In the data rows, 128 means zero.
Here are some points:
[114 116 122 105 104 108 111 114 102 118 124 131 139 159 146 151 135 126 128 141 147 148 146 141]
[124 117  99 121 117 129 110 109 104 100 115 127 123 123 126 130 115 129 130 131 136 146 137 154]
[117 117 112 113 115 107 116 110 108 119 121 123 133 151 151 140 127 135 125 153 164 172 167 154]
[186 166 153 159 142 140 113 124 136 107 105 126 115  99  95 118  99 102  94 104 108 129  94 104]
[155 149 151 141 138 132 126 123 120 123 125 130 140 141 177 178 178 144 153 130 128 124 103 129]
[118 108 107 124 127 141 155 166 180 177 171 147 138 126 121 124 110  95 109  91 118  96 117 109]
[120 118 108 112 110 114 122 123 122 131 126 117 117 131 130 118 129 119 131 136 119 128 153 148]
[121 115 116 113 113 110 115 101 115 101  97 114 104 122 138 177 183 171 124 111 133 146 153 150]
[115 117 126 109 102  98 115 124 126 127 124 120 114 122 131 128 124 122 122 138 147 147 137 138]
[148 139 151 145 147 151 188 224 166 130 116 110 102 104 100  90 119 121 115 113 108 110 108 112]
[130 128 130 130 127 132 133 133 139 136 144 141 137 135 127 125 120 115 112 115 113 111  98 102]
[150 157 160 155 141 137 128 131 110 118 115 103 105 117  96 108 119 113 108 112 102 115 114 112]
[125 117 124 126 125 142 162 189 191 240 214 172 151 138 128 128 118 117 119 116 112 110 107 114]
[113 116 119 110 113 102 126 119 109 121 125 120 107 127 125 138 132 133 148 135 143 135 143 146]
[106 115 121 117 124 128 156 163 179 224 223 181 159 157 136 123 132 122 122 126 116 109 119 110]
[150 141 146 142 136 143 125 140 143 140 140 152 153 137 139 133 120 123 115 117 111 109  98 112]
[115 110 113 112  98 116 113 115 123 131 156 151 145 132 119  94 122 127 144 154 151 141 128 131]
[116 120 118 112 100 109 120 108 112 114 121  94 112 111 117 120 148 185 156 147 160 136 158 173]
[162 175 151 182 169 157 145 135 132 120 112 117 113 109 101 125 102 107 122 121 109 106 126 127]
[119 121 116 115 112 112 104 115 113 101 107 114 107 110 120 121 146 139 148 151 150 147 134 136]
[124 122 114 125 135 145 142 169 203 205 213 191 182 132 128 123 114 119 114 120 123 122 124 114]
[149 144 142 155 180 181 153 137 114 116 112 115 112 107  98 113  96 107 111  97 111 123 117 118]
[106 119 121 103 108 103 123 122 116 146 160 173 227 222 182 141 137 143 137 140 117  91 133 122]
Then 10 other points, each followed by its number:
[120 112 106 117 111 112 114 110 117 121 139 150 168 147 134 133 111 111 114 129 138 167 173 168] 0
[145 146 131 142 138 140 131 117 130 133 144 157 144 143 159 163 135 157 129 107 117 104 120 135] 1
[109 124 120  89 105 104 124 102 115 129 137 132 142 169 142 120 125 127 122 142 151 145 174 157] 2
[123 110  74 129 115 128  99  96  96  98 109 122 131 128 146 207 142 138 117  94 125 155 145 171] 3
[118 117 122 132 145 144 155 148 130 126 120 114 117 105 117 129 140 173 155 147 120 116 111 123] 4
[118 115 118 116 113 111 107 114 118 118 123 130 131 128 123 131 131 141 135 141 168 155 134 159] 5
[113 123 143 131 147 150 156 139 128 121 116 102 110 114 129 148 159 175 165 152 148 133 121 111] 6
[122 116 115 113 107 113 105 104 112 123 120 128 128 131 132 123 131 140 141 144 154 146 146 150] 7
[126 114 114 116 110 112 103 108 116 112  98 118 110 114 118 126 128 135 165 138 158 180 163 182] 8
[123 124 126 132 137 133 145 159 160 158 142 140 135 126 109 105 123 130 117 113 120 116 110 121] 9
Which two of these numbered points are nearest to each point below, looking only along the 4 directions in which the first points spread most? Their numbers follow each, nearest first.
[160 150 156 142 137 127 134 117 118 123 148 155 156 154 171 146 135 113 135 115 103 112 111 116] > 1 9
[115 122 119 102 113  97 121 100 107 123 134 130 146 166 147 141 127 124 126 139 149 148 173 154] > 2 0
[123 114 119 120 109 107 104 100 117 124 126 147 161 143 137 132 133 124 118 122 147 148 182 182] > 2 0
[113 117 118 106 111 106 119 115 116 121 125 134 138 162 153 128 127 129 134 143 158 164 158 178] > 2 7
[120 117 115 124 112 117 101 117 113 124 132 154 161 145 134 128 112 113 123 122 129 160 153 178] > 0 2
[127 115 103 119 115 112 107 110 120 118 130 152 163 147 144 143 129 114 126 121 135 162 187 168] > 2 0
[112 121 125 106 102 109 116 109 118 106 112 102  94 117 115 117 147 158 180 211 205 155 136 121] > 8 5
[117 118 121 112 117 105 119  99 107 118 109 105 102 124 117 119 135 141 163 144 152 153 180 178] > 8 5
[132 132 143 145 155 148 138 141 126 118 113 119 116 123 136 165 159 159 150 149 122  96 112 100] > 6 4
[100 120 139  92  92  97 113 112 119 132 124 125 133 153 153 115 163 142 130 156 147 140 156 165] > 2 7
[113 124 116 115 116 126 136 147 159 149 134 119 111 108 103 126 137 164 188 157 144 111 124 112] > 4 6
[123 114 114 115 113 107 107 117 113 114 117 132 155 150 165 144 126 127 125 138 147 148 142 129] > 2 0
[111 117 117 113 116 110 107 103 112 122 133 148 162 148 135 127 119 121 123 139 158 153 143 126] > 0 2
[130 125 127 131 139 148 140 148 183 157 150 155 135 120 121 114 110 109 121 119 119 112 113 107] > 9 4
[169 209 208 155 154 141 140 133 134 126 121  99  93 111 113  82 123 121 127 129 122 116 119 104] > 4 9
[120 113 115 115 109 112 113 115 119 125 129 124 124 123 108 110 120 121 129 125 137 126 147 155] > 5 7
[137 142 145 151 144 150 128 124 122 115 118 120 122 123 148 163 162 145 131 125 131 128 112 120] > 6 1
[130 107 106 128 116 127  81 109 119 112 110 135 146 125 133 139 125 121 146 134 152 203 142 147] > 7 5
[122 116 113 129 133 139 139 149 157 157 147 147 136 117 114 126  94 106 118  96 105 105 118 116] > 9 4
[115 114 117 115 115 119 113 110 109 108 118 124 133 142 149 140 120 123 131 133 155 176 176 168] > 7 5
Here are 10 other points, each followed by its number:
[119 110 116 114 112 105 111 106 103 108 110 112 113 134 170 155 174 139 125 129 142 141 155 129] 0
[124 113 121 113 108 112  90 118 120 121 125 140 141 149 154 159 145 117 120 125 109 128 102  97] 1
[140 118 118 149 146 192 166 182 168 144 129 142 129 106 104 118 108  83 119  75 116 128 116 108] 2
[102 136 136 116 146 137 245 199 167 222 186 125 132 140 125 112 120 140 127 138 116  62 137 127] 3
[120 113  87 130 113 121 110 103 112 114 136 166 221 170 162 181 139 152 155 109 127 126 116 123] 4
[136 118 108 138 137 147 127 126 131 133 131 153 157 131 133 148 119 125  89  95  98 124 128 120] 5
[119 120 118 122 127 122 133 145 169 175 162 150 143 130 123 121 122 115 100 121 102 122 123 116] 6
[142 108 108 130 110 121  74 110 125 113 132 162 162 131 135 140 118 102 107 111 119 199 138 140] 7
[121 114 115 118 117 118 118 120 123 125 124 128 124 115 114 125 132 103 108 122 125 141 134 152] 8
[216 149 140 163 137 150 109 126 137 115 102 126 119  90  91 113  75  97 106  79  90 132  96 105] 9
The same question for these:
[143 161 151 136 137 139 172 169 174 151 129 114 107 106 100 109 110 121 128 130 117  94 113 126] > 2 6
[129 115 113 119 113 109  99 106 122 118 132 147 158 150 142 133 119 114 115 130 143 213 160 161] > 7 8
[111 116 120 112 109 106 121 118 126 130 126 120 119 125 115 114 125 112 118 123 125 133 138 146] > 8 7
[158 148 141 146 137 146 121 118 120 120 123 144 142 137 169 193 159 139 144 126 111 120 119 115] > 1 5
[108 115 120 106 107 113 133 131 134 149 195 173 199 245 156 136 139 126 131 136 116 106 121 116] > 4 1
[139 111 113 142 130 145 116 136 144 130 138 169 144 126 135 141 122 105 111  93  88 137 109 107] > 5 6
[116 116 107 117 110 110 104 115 106 100 118 108 120 118 130 153 192 221 245 181 161 126 119 124] > 0 1
[117 116 119 122 124 124 148 158 160 165 164 151 135 133 107 105 127 115 124 119 114 107 106 127] > 6 5
[171 137 142 215 162 174 103 122 124 103  98 132 118  86  97 121 109  88 100  86  98 140  94  89] > 9 2
[120 115 118 118 113 128 137 145 162 199 194 153 139 124 116 117 116 103 119 125 122 112 101 116] > 6 3
[115 111 120 114 118 106 108 109 101 116 103 118 115 131 143 186 180 138 124 121 129 146 182 146] > 0 1
[110 117 120 114 113 115 126 149 151 161 169 132 130 127 111 108 124 113 114 113 120 111 108 112] > 6 5
[160 156 149 144 137 136 122 124 117 122 129 136 152 164 204 165 153 147 142 122 132 112 116 116] > 1 4
[130 135 131 152 168 168 166 161 149 142 140 138 131 116 117 118 108 108 114 111  90 109 116 111] > 2 5
[122 132 141 145 153 148 161 133 134 135 141 133 128 139 129 138 126 115 123 131 106 106 122 113] > 5 6
[102 116 126  94 105  88 124 118 110 127 141 139 159 245 194 161 211 143 149 141 141 111 111 117] > 4 1
[125 120 106 119 113 121 101 117 116 115 126 123 128 108 134 115 115 124 113 121 130 142 126 146] > 8 7
[125 111 102 123 111 120 113 111 113 114 120 144 152 139 150 138 124 116 108 122 146 158 181 177] > 7 8
[153 150 150 139 137 134 133 153 162 179 152 132 119 118 109 106 113 116 106 117 109 112 118 109] > 2 6
[129 114  87 129 114 134  92 107 104 100 122 156 154 121 139 163 125 137 131 123 144 169 145 135] > 7 1
